T: 3 groups of rows, each row roughly a mix of its group's hidden directions; some rows fit no group
T (133 x 12)
-114 490 29 -50 256 -334 -143 212 -21 279 -75 -97

206 -265 311 -111 44 346 254 -196 85 -226 93 282

173 7 423 -141 233 -255 -176 343 -242 -37 -23 -187

-71 -57 -73 -432 -81 -179 60 175 -130 -38 -325 441

83 -14 -442 -14 57 -422 204 28 26 -178 -331 158

-170 253 -263 -445 -344 -55 24 60 46 -198 49 -253

5 76 -238 -104 177 -446 -312 -42 164 118 75 379

-11 -114 127 36 431 178 223 -85 165 217 -422 -188

8 -19 451 -42 -336 -196 -234 -44 29 216 -202 -301

184 138 -85 -174 -453 301 -21 -24 210 368 -134 88

6 31 31 -148 -220 -456 -414 254 -37 53 255 89

50 220 -196 -32 -138 449 -316 398 12 -91 63 -105

-137 393 265 -255 218 -204 -19 -44 -6 -354 259 -23

-110 -121 -136 -387 -17 -105 36 152 345 -408 140 -240

-262 -194 239 -138 -128 388 -190 248 -31 -78 344 143

-87 -318 292 -108 -131 -10 -396 -334 -32 -95 -302 26

61 -278 257 184 372 -36 147 -309 -243 24 -18 -308

165 -457 -76 -142 377 -315 -30 -98 -146 -105 148 -156

56 -139 0 -172 279 -396 -209 -76 -145 -186 243 376

-88 282 25 114 321 -73 29 -108 -74 -13 288 532

-103 114 -25 25 -513 178 115 285 -216 314 112 143

-430 -369 -103 -81 -289 117 149 179 313 -14 18 71

-231 -361 61 -142 -297 -128 -343 -237 108 43 226 205

308 227 179 61 248 -157 46 112 -80 132 -356 -399

-293 -3 2 -27 -103 204 13 -67 37 -265 -289 542

-181 60 -273 -108 63 137 218 365 149 -61 401 283

-219 152 54 -215 150 -227 -574 -99 57 -8 -10 -237

424 260 163 -10 -106 50 213 1 53 -115 438 227

30 -113 46 -126 -321 -18 -507 261 -217 -273 35 -95

-332 -40 74 146 -433 -81 33 50 -298 217 90 335

89 94 137 210 121 234 -215 33 -493 -370 106 -74

-121 89 117 60 184 -635 -105 103 -151 -208 13 169

-168 112 -16 92 -367 -325 -69 -223 -178 414 -198 81

164 -364 -66 152 -95 -236 50 -277 43 -194 -346 320

-159 433 330 -41 154 -101 -317 166 -25 118 298 68

476 -78 -150 331 50 -148 -207 -278 203 25 -20 -202

221 532 -176 196 279 -121 151 -196 -151 41 -109 35

124 -275 19 -305 126 -574 208 -10 108 19 -76 45

39 74 -45 -203 -61 -204 -178 -234 19 -155 321 532

-80 -444 -25 104 348 -70 193 4 -158 57 363 -234

-130 -109 -210 451 263 72 78 120 157 341 -254 129

-565 -132 -91 -248 -27 -188 -121 135 -77 -140 -197 -228

264 189 38 141 161 -117 -30 -481 286 -95 191 259

16 -388 22 138 -15 -20 -130 -539 260 -34 -86 194

-525 222 -37 136 -133 5 15 187 -242 320 -149 111

-432 339 -149 -126 64 -164 17 451 20 -4 61 -121

91 -206 170 -208 28 286 90 -75 536 -230 178 -42

84 -36 63 -513 -260 42 32 6 -153 173 -275 343

235 -333 -291 266 287 -169 -15 -346 -118 16 40 -157

632 -161 79 130 243 108 -70 -152 -129 22 -122 -118

-438 -18 -21 313 -73 99 49 119 192 362 -6 320

274 -38 2 -134 80 249 433 -284 200 134 30 -320

190 -26 -79 292 -243 -136 -370 -37 130 -171 -197 -405

302 14 -131 -37 201 204 -70 228 540 46 130 -184

-47 292 283 -31 137 256 -119 422 -120 -147 -292 161

-319 -164 220 -297 -307 -17 -358 113 155 -15 260 -19

-45 158 -346 -1 -288 313 122 163 336 298 28 146

145 -241 337 -118 109 28 254 -169 -21 -253 156 437

-103 58 119 9 -247 -109 -433 -242 247 275 -330 19

-134 -181 -38 -283 -91 -132 394 129 -108 -489 24 -106

38 53 9 26 -243 372 -413 83 117 195 -26 -401

277 -17 -133 -355 -5 93 -226 -203 54 -180 442 201

-306 -249 -70 115 474 -173 -159 94 283 -57 -189 -107

-341 -148 -475 -117 -57 -50 227 170 -110 97 -20 327

-177 92 -178 27 483 -232 -44 196 390 -160 26 -124

-351 -105 -30 223 -382 56 111 -206 -16 154 -419 68

66 197 230 -25 131 320 7 69 -280 -434 -202 253

-137 199 -34 -156 -528 59 -142 126 -123 289 280 -113

-3 -116 -23 70 62 482 463 22 72 38 -90 -330

-534 -206 117 -177 -12 -208 -195 -21 271 -214 126 50

-122 134 138 38 -149 -249 168 -269 -118 440 122 364

-59 -246 240 -26 147 212 -12 -409 -233 -332 79 255

199 -78 446 -210 274 372 3 44 -148 -105 143 -186

286 9 -48 11 -238 -147 75 -3 -351 -273 400 -259

-219 92 -137 -222 51 -281 -139 502 -114 -309 75 38

208 81 -97 279 272 -58 -247 -30 50 -34 166 -534

27 189 -199 -218 -195 -96 222 223 97 -283 -310 370

-82 52 499 239 -70 72 166 -384 -64 167 243 35

284 474 254 128 97 -232 -158 -52 -315 -99 77 28

-181 169 -258 274 -196 -83 -399 47 73 114 -405 12

-58 220 -43 141 45 39 143 549 26 -317 -221 -208

18 381 356 251 -67 379 119 88 -232 -11 12 -183

-485 109 87 -30 334 38 232 340 -59 -86 -169 -124

-186 -139 -189 259 171 385 -140 187 -14 196 306 -267

72 -237 35 339 -132 239 46 -136 334 -327 -318 -18

-268 -136 406 -221 -49 -25 -251 -119 -416 -94 -116 -112

-288 -229 -219 156 -389 -64 128 -104 259 98 77 345

407 112 -107 80 479 -215 -109 92 198 -119 215 -36

-30 -220 -507 167 -191 -190 -244 87 -53 -149 -165 -258

172 -225 313 -102 417 -58 180 -153 -72 -310 -27 263

84 355 -53 -112 -355 318 -153 144 23 -271 -263 175

144 228 83 -66 318 -213 -33 -165 -216 410 330 -102

-273 -86 -363 -231 4 99 178 86 308 -157 -259 -301

-128 -94 -159 -244 -452 -194 139 228 62 -235 109 314

53 116 354 219 444 -94 180 -315 -23 161 193 45

-349 -266 -270 189 -265 -182 -105 140 -136 -341 -105 -108

330 -281 -311 194 -120 211 -133 -29 267 -265 -96 -204

45 -262 218 217 233 -246 37 -203 -381 -36 211 -281

123 -224 -400 97 239 -30 356 206 167 -164 -223 -161

-289 109 235 284 -435 53 -90 -179 -17 155 -207 -249

-358 -59 -14 147 201 55 -331 -158 -11 300 -402 -100

151 -592 0 12 -71 -96 -123 208 284 -106 230 39

-158 35 232 -407 -301 124 38 204 149 -227 351 -41

-10 316 238 16 -312 189 -117 134 114 112 448 -212

24 -48 -248 341 4 141 421 295 198 198 5 221

96 -369 -434 19 440 -53 139 -47 -65 -158 -68 87

151 49 -100 -112 -301 -156 -160 250 -147 -333 -443 -114

-49 -297 46 -335 120 -28 150 194 177 -465 47 -251

274 -215 -396 -301 -73 -124 311 21 168 -66 199 -186

176 -79 417 -405 396 -155 -89 79 41 13 25 140

-267 119 -37 -302 275 86 -60 460 -136 -230 -52 -206

75 279 -25 -43 -27 484 -25 278 383 44 4 -213

117 -38 304 309 -242 -136 -262 -176 -28 -224 236 -327

182 -68 171 226 -182 -153 -235 -426 -145 157 -188 -316

72 526 32 250 57 127 -39 -61 -40 0 -464 75

-67 -316 -51 -284 35 -502 -107 -60 237 187 127 171

-47 88 -325 -272 290 -400 -71 206 -218 131 -189 107

-454 -80 -166 -90 -338 176 26 162 -112 -14 -397 -56

172 -205 -417 -61 185 237 26 236 265 -296 -197 9

-161 -322 -365 390 -89 23 -8 -28 -19 -245 231 -234

302 318 -205 -4 258 -200 108 -122 337 -253 215 25

-139 -67 32 -306 115 -245 135 201 -93 -211 -221 490

151 -312 416 18 242 91 97 -373 -50 -269 -43 85

539 -125 -208 70 376 -7 -119 -73 194 -138 17 -143

-53 149 270 -33 -69 420 -83 -481 44 190 -186 36

-120 206 -103 44 -96 200 -515 243 40 -67 -347 152

412 -60 -53 102 -101 -248 -338 274 -44 144 346 50

383 -295 -205 69 181 30 3 424 252 11 59 -179

211 651 120 25 92 -38 83 -22 -190 35 211 100

-425 -220 -132 250 -185 26 -234 257 -236 -182 139 144

-261 117 -106 231 49 454 173 175 74 0 -410 68

32 390 -16 -12 7 226 -449 -204 107 -148 298 -149

122 -117 -361 394 -12 -160 283 205 155 121 89 289
one row of each group, then the others: which group is each in?
263 61 -261 162 296 320 -113 -96 -250 -287 -151 -214
<15>
191 87 300 -103 358 -141 -130 172 -53 -350 341 -113
<127>
-74 -479 118 164 -226 -4 -143 -175 -356 173 -210 118
<39>

139 201 85 -128 39 -290 68 -353 4 -47 322 434
<15>
152 -97 257 30 481 -123 144 -143 -248 2 374 -66
<15>
-323 100 -209 -173 -86 313 130 215 84 174 -444 39
<127>
23 368 -2 -79 -366 373 274 83 128 176 178 131
<39>
339 -138 200 -131 216 19 125 13 120 -324 336 327
<127>
-54 -18 229 -434 -317 307 -201 -235 8 -58 -38 -230
<39>
49 -37 -375 336 44 -476 -38 -203 11 225 -9 116
<127>
412 31 -227 359 286 65 -73 142 136 323 -84 -16
<39>
502 127 39 2 216 -121 -192 -142 16 172 365 -203
<127>
576 -56 71 99 177 15 226 -288 -178 -209 -33 30
<39>
609 210 102 -115 96 259 -98 -97 -54 33 9 -232
<39>
